D: rows in 3 groups, each row roughly a mix of its group's directions:
D (104 x 10):
-5 -39 -3 -7 -4 -9 -5 -17 3 8

25 -11 -23 3 -11 3 -1 -16 7 18

12 24 1 28 20 0 -8 -6 0 10

-7 31 -10 5 -16 4 13 6 -11 -20

0 -9 16 -18 -23 4 -8 25 -2 -15

21 8 -18 -6 20 -1 -14 13 18 13

18 -19 -4 7 -9 -10 -21 -10 9 23

-16 22 5 27 -8 6 14 -11 12 -3

-23 24 7 17 15 1 1 -2 -17 -14

-1 -27 -14 -26 -15 3 -1 7 -4 -15

-1 -32 -5 14 -7 -6 -13 -24 0 -2

0 21 -4 -10 -3 -3 -19 33 -2 7

2 -20 14 -30 -13 5 -1 13 -11 -11

-30 8 -2 -17 23 -13 5 11 2 3

-4 -18 -7 -21 3 -6 -28 15 -15 2

11 -27 -19 -15 -12 -20 -3 -4 11 -2

26 -14 -12 0 -18 8 -8 -12 13 18

-33 21 12 -5 3 -2 -12 5 -15 -3

16 17 2 29 1 14 -19 -7 6 9

-14 29 3 23 17 3 -9 -1 -10 -2

-18 29 13 15 12 2 -3 5 -14 -12

2 -14 34 3 3 26 2 -2 -5 5

-11 -26 -12 -12 -15 -18 -17 1 -5 -10

6 24 -5 26 17 -4 -18 -1 0 14

4 9 -19 -20 6 -3 -19 21 -21 -2

11 -28 -17 2 -2 -7 -6 -20 3 20

-3 18 6 35 8 11 11 -11 9 2

7 1 5 22 15 6 9 -34 5 -4

17 -6 -15 -16 5 -12 -18 14 24 2

-15 -14 -8 -28 -14 9 -1 3 -8 -22

-12 -29 0 -14 -17 -12 14 4 11 14

22 8 9 -8 -17 29 -16 -7 4 2

10 -4 -4 2 8 -19 -8 5 32 21

-23 20 18 5 12 2 -8 5 -21 -13

-18 -24 -7 -16 -13 -22 -16 -4 0 -2

13 -33 -7 -2 -12 -14 4 -9 16 -10

25 -11 -13 9 2 8 -1 -17 0 27

-2 27 -7 22 17 8 0 -4 -14 16

-25 6 2 -5 1 -14 8 9 -8 -32

10 -31 1 -19 -11 -4 9 -9 17 -6

-5 3 -14 -17 11 -9 -27 17 -20 -2

6 -1 35 -5 -2 25 7 10 -5 2

2 18 18 15 13 20 2 13 -10 -21

2 18 -13 18 24 -4 2 -20 6 17

4 -24 -20 2 -8 2 -10 -24 15 12

20 32 6 17 2 7 2 13 -10 0

-35 -3 -9 -13 -6 -4 17 -3 -9 12

21 -24 -21 -2 0 1 -3 -16 15 12

-14 35 -11 -4 20 -4 -1 4 -12 -1

6 31 -3 19 15 7 13 -8 -12 10

-25 9 4 -8 -5 -11 3 12 0 -32

8 8 -2 33 15 -2 12 -21 3 8

-15 22 13 -12 -6 13 -7 12 -16 -20

11 -18 0 27 5 5 -13 -24 -6 11

-22 16 12 -12 -3 -10 2 27 -11 -10

12 -2 -5 -3 -14 -14 25 -14 25 -9

6 32 -23 2 8 -14 10 11 -7 -1

15 8 -12 8 20 12 5 -8 -2 31

18 -1 4 -35 4 7 -3 22 5 1

21 -27 -4 -4 -9 1 2 -15 21 11

19 -22 9 7 -17 7 3 -13 15 19

-19 17 29 16 -1 1 5 8 -13 -11

-7 -26 -5 -14 7 -9 -28 5 -10 12

0 -19 -17 -24 -14 -15 -12 8 -14 -9

17 -15 -23 9 0 3 -6 -22 7 21

-6 34 13 10 8 20 8 6 -2 4

20 -11 -18 -7 -10 -2 -5 6 10 30

27 0 -7 -12 -13 5 -16 26 -7 1

-25 6 4 -8 -7 -10 4 9 -1 -33

-12 27 2 26 -5 9 14 -10 11 4

-14 5 28 5 28 2 -12 1 -10 -2

24 21 -18 18 11 1 16 -6 1 3

-22 -5 -14 0 -6 -24 -5 -4 1 -27

3 15 -4 -14 -11 30 -5 -9 -22 -8

16 -10 -9 6 -23 1 24 -11 20 0

15 12 -30 0 7 -7 -2 -3 9 26

13 -16 -18 -25 -22 3 -2 14 5 5

-2 5 22 -10 -16 9 -8 22 -11 -23

-24 -20 7 14 21 -1 -8 -19 -6 0

11 8 -1 7 -4 -21 -29 10 12 18

-13 20 -5 14 22 12 16 -5 -15 -13

7 -1 -15 14 18 -5 7 -26 13 19

9 -28 -7 -26 -17 -3 0 10 7 -7

-12 14 28 0 -15 10 -5 18 -12 -12

13 9 21 0 31 14 0 5 -12 9

19 -14 12 10 -4 7 -20 -6 9 26

3 -6 6 11 15 -34 10 19 9 -1

-7 14 28 -13 0 0 6 6 -2 -28

2 34 12 4 -1 4 4 22 -6 -15

-5 -30 8 22 10 -1 -12 -16 -3 12

9 4 6 21 0 0 26 -22 17 5

4 -5 -11 -14 21 -5 -30 16 -3 11

24 -9 -6 -6 4 6 0 -4 4 36

-12 -13 16 13 -16 3 18 -20 -18 -4

21 11 -8 3 5 -4 20 -10 29 11

13 -29 -5 -22 5 -10 -16 9 -10 -5

3 31 0 3 1 19 18 9 -7 -16

-6 31 10 8 19 2 10 15 -15 -6

-31 -11 -11 16 8 0 -16 -10 10 -10

-18 -11 -19 -15 8 -17 6 13 -11 -20

22 -25 11 4 -18 17 -2 -8 -2 -13

-18 32 -4 6 5 14 -3 -8 -12 15

7 33 0 19 15 13 8 6 -7 -9

19 4 -2 3 19 12 12 -3 -10 31
one row of each group, then the others: which group is each in?
7 10 18 4 -10 11 25 1 19 -21 | N
26 -7 -21 -24 -8 5 -5 2 6 15 | S
25 -3 -4 11 8 13 -2 -11 -1 31 | V

-4 -6 22 0 -11 7 0 12 -15 -32 | S
-6 -10 8 -25 -20 2 2 21 -10 -18 | S
21 5 -29 9 -8 14 13 -18 -1 -1 | V
23 26 -9 1 22 -4 14 -2 -11 1 | N
-5 -36 -22 -9 -5 -7 8 -8 2 -4 | S
-13 -9 14 4 -19 -12 -25 3 13 -19 | V
19 -11 -6 -29 -15 1 -6 8 17 12 | S
33 9 -10 6 -3 21 -13 -4 -11 6 | S
-1 -8 13 -11 -26 16 -19 19 0 -9 | S
